The rows below come in pairs that one turn or mirror swaps. Which row does each named row swap with?
The rows were stretched afterwards, more along some directions than others.
gafi: [  5.5  10.3   1.1 -18.6 -26.6 -13.7  -7.4   5.8 -16.8  -5.6  13.1  12.4
  -5.5   5.4   0.9  -0.5  -8.0]
zufi: [ -5.1  -6.2   3.4  12.6  -6.0  -8.9  13.8   0.6  -2.2 -25.9 -12.0  24.1
 -23.5  -7.7 -11.7  16.2 -16.3]
ked: [  4.6  17.4  -1.5 -12.4 -21.7 -21.5  -6.5  -3.5  -8.7 -23.7 -10.0  -2.8
  -4.4 -18.3  -3.0  11.8  -9.0]
bovez: [ -6.7  23.4  -5.0 -13.6 -20.9 -17.6  -6.4  -5.5 -11.4 -22.1  -0.4  -8.0
   0.3 -24.2  -6.9  12.3 -23.9]
ler: [ 11.2 -12.7   8.9 -10.5  -9.8 -15.1  22.9  -4.5  -1.2 -15.0 -15.2   4.5
  -8.7  -7.9 -20.8   0.0 -15.1]
nonur: [ -2.8  -2.6   4.7   5.5  -4.0  -6.5  17.5   1.0  -3.0 -28.4  -7.9  23.9
 -20.0 -14.6  -9.6  19.3 -18.8]
vame: [ -2.5  13.3   1.1 -18.0 -26.0 -13.9 -19.2  13.0 -21.2  -5.3  21.8   0.5
  -8.6   7.6 -15.0  -8.4  -8.1]
Pimot: [ -3.4  -5.0   0.9   7.0  -2.2  -9.4  15.9   0.7  -8.1 -25.6 -15.8  20.9
 -20.6  -7.5 -17.5  22.4 -16.7]
zamid: [-13.0  -2.7  -6.6  16.5   4.7  -4.3   6.3  11.0 -14.5  -3.8   0.1  10.7
 -12.9  25.9 -16.3  -3.1  27.9]
Ruda: [-19.3  24.4   0.6   0.3 -14.0 -21.3  -5.2   2.5 -14.6  -9.1   0.1   1.4
  -6.9 -29.0  -2.0   6.3 -30.8]
Zokud: [ -3.8  19.5   5.2 -18.6 -22.1 -11.3  -4.1   0.0  -1.5 -18.4  -4.9  -5.4
  -7.5 -23.5  -7.3   9.7 -20.2]
fof: [  3.6 -11.8  12.4  -7.6   1.6  -3.3  23.0  -4.1   3.2 -12.6  -9.0   3.6
  -9.5 -15.8 -22.3   4.0 -20.5]
Buv: [ -0.5  23.3   4.2 -14.0 -26.9  -3.1  -8.8  13.5 -17.3  -8.5  19.1   6.0
  -2.5   2.3 -17.2   2.6  -6.1]
narek: [-12.0  -0.8  -8.7   8.9  -1.5  -5.1  -0.1  12.6 -14.3  -2.7   2.4  10.7
  -9.7  20.8 -13.5  -5.5  29.2]
Salu: [ -6.1   2.7   0.1  11.7   4.0  -9.1   1.2   6.1  -9.8  -2.1   0.4  15.4
  -6.4  23.7 -20.4 -13.3  25.2]
lidun: [ -7.9  17.1   5.8 -15.7 -30.7 -12.0  -7.7  -4.2  -9.0 -21.0  -6.5  -4.4
 -10.8 -28.5  -5.8  12.2 -24.9]
fevig: [-22.1   4.3  -1.2   8.9   1.0  -0.6  13.1   3.6 -15.2  -3.4   4.6   7.5
 -11.9  22.4 -17.0  -3.2  14.7]
zev: [ -2.3  -7.4   6.5   4.7 -10.0 -11.2  15.0   2.0  -1.2 -28.5 -12.3  22.6
 -20.9 -13.7 -12.0  14.4 -19.4]
ludov: [ -4.5  19.9  -1.1  -7.6 -11.6  -4.2 -11.1  16.7 -20.6  -2.5  28.4   2.0
  -2.9   4.5  -4.6   6.1  -6.9]
rigaz: [-17.6  13.3   4.8  -0.3 -21.2 -26.7 -12.7  -0.7 -17.1  -6.4  -5.7   2.4
 -10.8 -24.8  -7.1   0.0 -35.3]
biloz: [-11.0 -10.9  -6.4   6.0   6.3   8.6  10.2  13.6  -6.2  -0.5   4.3   6.9
  -2.4  11.9  -5.8   0.1  17.3]
fol: [-21.0  16.5  -2.3  -4.7 -18.6 -23.7 -10.9   4.0 -10.4  -6.7   3.1  -1.4
  -9.6 -38.0  -3.2   5.4 -32.3]
Rerel: [  3.4  16.6   3.2 -15.2 -23.3   1.0  -3.5  13.4  -7.8  -3.2  23.4   8.0
  -5.3   8.9  -0.7  -4.4 -11.9]
nenol: [ -5.5  -7.6  -5.6   3.8   7.6  -8.9  11.5  11.3 -18.0  -6.0  -1.4   9.4
  -9.4  29.9 -24.6  -4.8  24.7]
voze: [-10.0  -4.0   3.8  14.4  -1.4  -7.4  14.8   3.3  -3.0 -24.2  -4.0  19.7
 -24.0  -8.5 -16.0  17.8 -15.5]
zula: [ -2.2  12.2   5.3 -12.3 -26.7  -9.8 -11.9  14.3 -17.0  -0.5  22.7   5.3
  -7.2   1.1  -8.1  -3.0 -14.0]
fuba: [  3.0 -10.5  10.3  -2.4  -6.7 -14.9  20.8 -12.0  -4.8 -20.1 -10.4   8.5
  -6.1  -7.4 -17.9  -2.7 -20.0]
bog: [ -1.3  12.9  -7.0 -12.7 -17.4 -17.3 -10.5  -1.8  -5.4 -14.6  -3.8 -11.8
  -6.5 -22.8 -12.3   6.0 -14.7]
Ser: [-23.3  18.3   7.4   0.2 -23.4 -25.7  -8.4   5.9 -13.9  -6.7   1.8   0.9
  -8.3 -28.8  -1.7   4.8 -34.1]
guv: [ -3.1  -4.5  -7.5   6.7   7.4  -3.7   7.1  10.8 -17.3  -3.4  -4.0  14.8
 -14.0  24.5 -17.8  -4.2  30.7]
Peg: [  3.4  -7.2   8.3  -1.4   5.8 -10.7  24.0  -9.9  -2.0 -11.7 -13.3   8.0
 -10.9 -11.0 -20.5   4.8 -18.7]
faraz: [ -3.1  -0.2   3.9   3.5  -9.9 -11.0  22.0   1.7  -2.1 -27.5  -9.5  23.2
 -25.5  -7.4 -15.3  14.4 -14.3]
Fek: [  4.3  18.9  -1.4 -17.4 -20.8  -8.3 -11.2  14.0 -21.5  -2.0  16.8   7.0
  -9.9   6.0 -11.0  -2.2  -2.6]
pemad: [-13.8  -1.5  -9.2  13.1   1.4   0.8   6.6   2.7 -22.2  -1.9   3.2   3.4
 -12.1  22.1 -19.1  -6.1  20.1]
vulip: [  1.1  12.0   1.1 -21.7 -20.7  -4.4  -6.9  15.1 -15.7  -5.5  26.1   6.4
 -10.4   5.6 -11.7  -1.0  -7.9]
rig: [-19.7  16.9   1.4   0.2 -18.4 -23.1  -7.5   4.4 -14.5  -5.0  -1.7   0.1
  -5.4 -31.6  -2.1   8.1 -37.5]
dilud: [  5.9  -5.7   6.1   2.5   2.4 -12.3  18.8  -8.3 -10.2 -10.6  -7.7  -3.2
  -5.9 -10.1 -24.9  -1.3 -15.0]
kudo: [-13.6  -1.6  -4.7   3.3   2.2  -4.8   6.8  12.0 -16.1  -2.2   4.0   7.7
 -12.0  25.1 -16.4  -9.4  26.5]
fop: [-16.8  21.7  -2.9  -0.8 -11.4 -23.1  -5.6   4.5 -11.9  -8.3  -1.0  -1.4
  -6.1 -30.3  -6.9   8.4 -32.8]
tiga: [ -9.1   7.3  10.7 -19.6 -32.2  -3.9  -9.7   5.4 -11.8  -7.1  24.9   9.2
 -10.5  -5.8  -4.3  -0.7 -22.7]
poz: [-12.4  -5.1   4.5  16.1   2.1  -2.6   8.7  11.2 -18.5  -4.7   5.0  12.3
 -11.3  29.7 -11.7  -8.9  23.8]
zibu: [  2.5  15.6   1.5 -12.5 -22.6  -7.5  -5.8  13.8 -16.4  -1.3  23.1   9.3
  -8.3  10.8 -13.6  -6.3  -5.6]

ludov pairs with poz
fof pairs with Zokud
zamid pairs with zula
fevig pairs with tiga
bog pairs with ler
Fek pairs with guv
fol pairs with faraz

